T: rows in 3 groups, each row roughly a mix of its group's directions
T (80 x 15)
293, -258, 523, 22, -51, 392, -27, 188, -98, -79, 20, -231, -96, -309, 202
-194, 459, -343, 184, -112, -473, 52, -114, 310, 62, -51, -47, 110, 252, 57
188, -54, -527, 167, 156, -99, 151, 192, 117, -243, -66, -209, -306, 411, -121
350, -74, -219, 193, 3, -18, 523, 219, 145, -319, -10, -192, -36, -146, -342
32, 269, -534, 195, 139, -275, -53, 103, 246, -112, -102, -193, -218, 402, 15
288, -179, 204, -282, 156, -289, 157, -79, 132, -16, -250, 573, -157, -136, -87
164, -284, -117, -85, 199, 240, 189, 261, -126, -451, 222, -231, -403, 140, 27
-241, 355, -259, 239, -140, -487, -9, -174, 288, 122, -233, 71, 160, 235, -34
61, -38, -488, 199, 159, -246, 209, 138, 10, -444, -5, -91, -259, 238, -272
-91, 8, -244, -237, -28, 575, -407, 99, 65, 90, -264, -271, 215, -1, -51
129, -163, 176, -311, 161, -423, 126, -145, -29, -75, 34, 574, -266, 64, 102
97, 33, -558, 152, 26, -236, 338, 105, 149, -216, 37, -154, -160, 407, -153
121, -34, 448, -110, -237, 315, 114, -8, -141, 261, 335, -148, 240, -314, 242
-93, -116, 101, 59, 19, -528, 236, -82, -179, -478, 251, 217, -269, 98, 71
155, -5, -536, 190, 144, -150, 125, 178, 147, -218, -97, -202, -289, 426, -112
-413, 347, 258, 139, 107, -38, -555, -143, -80, 214, -45, 78, 68, -188, 124
-300, 245, -230, 70, 306, 137, -525, -23, 127, 256, -349, 48, -56, 118, -123
-129, 32, 557, -163, -210, 131, -22, -163, -109, 195, 146, 132, 313, -430, 144
-311, 67, 42, -294, 11, 199, -509, -150, -155, 327, 109, 53, 40, 232, 352
-241, 241, 314, -59, 63, 21, -576, -157, -10, 295, -186, 187, 127, -228, 177
128, 45, 511, -89, -252, 162, 87, -71, -60, 343, 243, -26, 278, -352, 252
73, -114, -506, 132, 292, -68, -166, 126, 40, -136, -267, -9, -332, 410, -199
-149, 295, -30, -37, 162, 55, -412, -133, 196, 556, -311, 219, 117, -12, -17
215, 94, -22, 27, 226, -286, -22, -5, 431, 133, -541, 325, -183, 32, -99
126, -33, 223, -274, -209, 344, 278, 42, -104, 146, 501, -217, 153, -141, 281
217, -42, -481, 189, 66, -119, 280, 203, 144, -261, -2, -267, -260, 382, -90
-222, 302, 69, -129, 165, 102, -471, -153, 24, 568, -41, 202, 90, -16, 129
36, -148, 271, 103, -312, -237, 330, -17, -262, -448, 370, -110, 71, -168, 119
-450, 103, 326, 303, -88, -307, -423, -206, -117, -62, -222, 140, 53, -43, 92
-77, 80, 437, -129, -131, 265, -270, -131, 32, 495, -96, 65, 274, -237, 215
361, -95, 245, -381, -96, 247, 401, 48, 22, 242, 344, 28, 91, -200, 175
-282, 409, -308, 62, -168, -472, 186, -203, 216, 104, 65, 102, 249, 166, -28
-142, 318, 209, -46, 73, 10, -383, -165, 127, 576, -163, 222, 173, -149, 112
-97, 45, 79, -208, 128, 119, -520, -139, 103, 421, -417, 291, 67, 14, 47
-79, 19, 566, -178, -138, 90, -199, -182, -30, 393, -14, 206, 195, -240, 288
-268, 178, -15, 60, -99, 413, -479, -27, -16, 379, -104, -284, 259, 24, 119
122, -40, -397, -128, 68, 53, 334, 136, -123, -158, 521, -227, -197, 313, 86
154, -183, -357, -262, -139, 479, 234, 73, -53, 309, 173, -204, 235, 195, -100
364, -123, -293, -435, 158, 224, 196, 53, 134, 410, 56, 153, -95, 271, 27
-50, 140, -142, 580, -132, -51, 290, 146, -28, -191, 183, -478, 62, -28, -164
-169, 53, 546, -149, -193, 96, -93, -187, -98, 228, 77, 179, 316, -420, 134
-242, 246, 229, -58, 122, 4, -634, -148, 2, 283, -221, 195, 80, -165, 146
293, -148, -374, -370, 28, 357, 315, 206, 9, -198, 268, -241, -53, 81, -46
75, -240, 110, 126, -220, -133, 370, 97, -216, -588, 291, -215, -54, -70, 16
-169, 323, 94, -29, 128, -16, -422, -153, 165, 547, -255, 240, 129, -81, 46
-61, -64, 566, -168, -19, 281, -301, -79, -179, 183, 5, 130, 137, -422, 149
305, -515, 22, 40, -69, 209, 492, 169, -148, -253, 70, -111, -114, 34, -194
-314, 230, -346, -113, 236, 103, -468, -114, -4, 405, -94, 125, 44, 243, -58
131, 105, 492, 79, -177, 165, 125, -58, 77, 514, 71, -17, 266, -341, 139
-460, 111, 185, 78, -94, 84, -625, -154, -92, 117, -257, -13, 174, -7, 145
291, -362, -278, -83, -108, 92, 490, 166, -50, -356, 150, -188, -83, 194, -128
196, -186, 37, 49, 108, -362, 278, 112, -4, -591, 46, 74, -405, 63, 30
-415, 23, -43, -114, 22, 111, -686, -114, -72, -41, -342, 67, 67, 115, 69
-20, -42, 538, -168, -239, 194, 169, -82, -126, 98, 273, 29, 270, -434, 154
-203, 311, -467, 92, -106, -460, 245, -144, 209, 15, 35, 53, 137, 296, -112
-409, 57, -72, 410, 59, -40, -285, 67, -115, -508, -162, -251, -89, -34, -174
284, -360, -113, -18, -124, 122, 485, 196, -70, -431, 174, -251, -110, 77, -76
475, -242, -231, -278, -124, 172, 491, 85, 184, 230, -17, 13, 96, 146, -90
307, -83, 329, 41, -111, -202, 623, 17, -6, -75, 328, 78, -27, -248, 36
-317, 7, 129, 378, -152, -246, -52, -2, -233, -606, 95, -196, 1, -133, -46
81, 49, -564, 157, 16, -259, 327, 93, 164, -202, 30, -151, -148, 406, -148
-129, -88, -451, 103, 241, -143, -58, 107, -16, -477, -136, -40, -330, 323, -204
-34, 102, 14, 134, 187, -144, -374, -115, 198, 379, -536, 321, -5, 14, -151
32, -88, -271, 132, 12, -237, 372, 120, -108, -573, 282, -157, -220, 149, -109
-176, 166, 496, -64, -55, 86, -420, -152, -25, 281, -108, 134, 200, -347, 218
383, -87, 287, -321, -88, 300, 237, 27, 54, 452, 216, 31, 97, -149, 232
113, -107, 34, -251, -190, 276, 372, 116, -153, -217, 530, -301, 61, -66, 181
-203, 106, 36, 404, -252, 40, 181, 77, -174, -225, 392, -512, 110, -24, 73
-153, 315, 38, -79, 245, -192, -419, -177, 141, 439, -204, 369, -42, 29, 91
89, -13, -555, 130, 13, -231, 384, 91, 125, -224, 55, -122, -132, 397, -184
-17, -54, 605, -147, -190, 234, -10, -74, -129, 127, 152, 35, 230, -452, 182
-82, 124, 229, -14, -224, 483, -155, 3, -11, 397, 104, -319, 336, -195, 178
-181, 23, 527, -170, -193, 94, -66, -203, -130, 223, 84, 215, 333, -407, 84
-204, -164, -214, 177, -124, -162, 135, 52, -284, -646, 212, -216, -61, 132, -122
226, 113, -270, 1, -32, 467, 209, 181, 90, 361, 250, -424, 140, 46, -12
-1, -118, 601, -148, -206, 235, 61, -82, -148, 112, 155, 61, 240, -439, 132
-157, -158, -118, 264, -220, -190, 200, 48, -223, -654, 128, -240, 24, 25, -149
140, -173, -425, -93, 345, 59, 52, 186, 106, -272, -152, -6, -433, 345, -145
274, -47, 40, -26, -164, 196, 564, 167, -27, -77, 462, -313, 67, -144, 36
-57, -162, -62, -193, -72, 437, 69, 76, -366, -23, 554, -303, 42, 66, 134
one row of each group, then the others: which group is each in?
45, -42, 302, 172, 91, -608, 171, -160, 3, -78, -75, 468, -207, -50, -29 : <41>
-346, 344, 349, 216, 55, -201, -472, -164, -6, 131, -145, 131, 80, -252, 103 : <110>
-239, 370, -64, 48, 167, -162, -628, -114, 130, 229, -271, 117, -21, 57, 115 : <101>

16, -111, 6, 148, -75, -343, 427, 58, -142, -583, 309, -66, -173, 4, -35 : <41>
347, -45, 580, -55, 6, -226, 231, 32, 81, -85, 98, 170, -208, -298, 289 : <110>
278, -350, -169, 75, -90, 72, 589, 169, -39, -293, 154, -189, -118, 149, -171 : <101>
48, -478, -274, 51, 200, 43, -18, 19, -161, -100, -335, 232, -191, 285, -406 : <101>
-358, 158, 313, 295, -13, -278, -433, -216, -48, 246, -250, 212, 53, -8, 107 : <41>
-18, -36, 620, -115, -91, 256, -232, -62, -116, 171, 16, 41, 152, -438, 213 : <101>
